Each row is where one point has got to under a steady rotation. How many ticks took it there?
The counts run from 0 to 316.
[ 54 119 149 138 169 125 147 124  95 134 106 108 165 143  76 113 176 149
 139 148 118 149 143 120 140 112 104 127 101 163 115 135]	165
[ 75 154 130 135 116  92  77 115 154 139 110  86 117 143  96  93 127  83
 153 170 124 130 151 141 149 147 125 111  96 152 158 120]	96
[ 64 121  98 133 161 118  97 148  72 122 120 158 138 136  75  97 119 138
 135 160 127 135 147 130 125 142 162 142  68 125 119 112]	208
[ 96 142 135  98 133 107 128 108 149 120 106  78 134 136  55 136 168 130
 162 177 114 121 157 123 137 111 110  87 118 161 153 122]	124
[ 76 134 106 143 130 100  67 121 127 145 108 131 114 161 117  91 122  99
 149 202 115 100 148 118 167 155 140 124 126 124 147 116]	251
[ 52 136 117 147 171 148 130 128  97 109 139 120 146 146  88 114 141 138
 108 161 115 160 138 147 187 141 130 133  89 170 115 122]	23
[ 79 147 130 135 156 132 159 119  92 130 113 110 149 152  94 131 168 169
 119 158  82 116 147 108 176 136 109 127 127 159 157 162]	8
[ 63 131  95 120 173 139 113 143  78 122 126 155 147 135  75 102 125 134
 129 155 135 138 152 121 137 143 156 133  66 127 126 113]	207
[ 84 139 135 114 121  93  87 113 128 134 117 111 131 159  95  76 122  89
 176 181 135 142 149 156 137 135 138 111 107 141 145 138]	94
[ 59 151 155 149 156 136 141 130 113 110 128  99 157 142  67 133 151 124
 111 165 103 156 124 130 163 139 119 132  89 170 127 133]	21
[ 80 113 132 143 117 126 154 111 117 149 104  98 154 137  97 132 184 169
 112 167 100 116 167 108 148  93 113 113 134 158 174 134]	151
[ 68 143  77 132 114 126 105 135  97 137 126 149 141 150  90 103 129 170
 130 142  87 105 140 130 153 158 166 137  80 115 160 111]	220
[ 97 106 134 149 116  91 120 125 117 125 113 100 123 149  84 139 120 126
 163 212 100  99 149 138 148 100 128 133 130 119 181 138]	290
[ 75 126 107 137 130 159 108 118  75 128 156 163 142 135  88 143 130 142
 107 162  78 119 147 133 156 139 170 136 105 159 158 145]	38
[ 65 123 146 129 166 126 150 116  91 129  99 103 161 138  90 108 174 139
 126 157 128 146 152 100 145 117  95 117 107 170 120 150]	164
[ 70 141 119 117 116 136 109 127 106 140 115 123 159 139 111 114 114 103
 136 177 126  94 158  66 149 154 144 125  94 123 189 134]	71
[111 124 120 124 132 103  78 132 105 136 124 111 114 139  74 124 161 120
 147 172 112 126 182 205 137 118 126 105 108 147 138 120]	274
[ 78 138 115 110 132 101  78 149  83 123  88 116 132 124 104 108 140  94
  98 160 137 110 153 109 135 144 126 125  67 149 140 162]	57
[ 95 159 132 111  92  94  99 120 110 143  91 134 171 145  92  99 153 134
 127 174 108 106 142  98 123 147 155 117  99 124 165 157]	226
[ 66 154 163 143 156 115 138 130 109 117 115 103 157 142  71 126 154 123
 116 169 102 148 130 128 151 142 115 133  97 171 129 157]	20
[ 63 108 159 153 148 106 105 134  84 125 111 142 153 134  92 117 123 104
 111 201 116 121 129 103 135 125 147 144 120 148 129 163]	30
[ 67 164 109 102 100 130  89 113 135 144  97 104 151 146 110 103 163 124
 135 127 114 115 152 113 168 152 116 104  81 149 150 108]	86
[ 85 111  75 108 129 127  94  98 119 139 121 135 111 152  89 115 153 155
 178 154  88 104 167 145 170 121 128 104 128 140 132 104]	116
[ 91 127 115  99 131 138 109 107  63 120 125 171 156 130  65 118 155 154
 124 156 110 148 145 124 117 116 166 115  84 154 118 149]	195
[101 115 127 121 100  95 125 109 109 114  96  79 133 150 106 106 146 141
 124 193 122 134 152 148 163  89 105 109 117 173 155 173]	304
[ 67 131 126 119 133 129 100 127 146 160 118 132 159 134 114 111 169 121
 130 184 117  90 178 104 155 155 141 100 156 147 163 116]	255
[ 68 130 108 113 139 135 108 119  71 132 118 157 146 122  76 128 171 167
 104 120  87 123 150 117 133 135 145 117  90 164 123 149]	193
[ 70 139 119 147 113 106  70 123 144 160  99 125 133 139 116 116 152 102
 117 187 113  88 157 103 158 152 139 111 140 141 160 110]	253
[ 94 105 105 159 165 127 139 114  84 141 144 120 106 158  81 124 133 155
 165 179  93 119 173 142 154 102 129 135 125 124 177 130]	143
[ 89 167 113  87 100 109 107 103 123 128 100 107 143 167 105  87 129 110
 163 166 106 110 140 105 166 152 131 111  98 136 166 157]	83
[ 79 148 119 135 116 126  93 129 102 145 113 117 142 137 111 114 111  95
 124 175 118  96 161  81 142 151 149 130  86 122 194 140]	70
[ 90 136 113 113  83 108  87 119  97 155 129 141 143 153 103  87 138 135
 160 150  89 110 161 163 132 140 160 126 103 130 187 165]	79
[ 91 106 120 167 128 124 134 119  84 139 120 144 157 156  84 126 148 176
 138 202  97 135 147 131 145  95 149 132 128 113 147 108]	0
[ 81 149 123 141 138 142 145 108  86 123 116 125 161 156  77 137 175 179
 130 151  78 138 136 121 172 126 116 130 105 145 128 127]	10
[ 84 176  98 111 109 132  99 125 120 135 129 120 154 150  90  94 162 154
 122 125 103 137 159 161 159 164 150 109  79 153 158 120]	232
[ 78 104 116 146  95  92  70 114 145 153 120 120 118 141 102 104 131 113
 153 194 112 107 155 140 132 119 154 110 138 141 161 114]	107
[ 46 131 122 138 161 141  90 122 120 169 142 124 130 140  93 114 156  98
 169 135 114 110 182 125 144 151 119 115 114 136 157  93]	101
[ 63 158 124 126 131 132 142 143 127 135 131 115 165 134  78 113 123 135
 113 166 113 107 145  93 132 161 168 132  96 135 194 137]	216
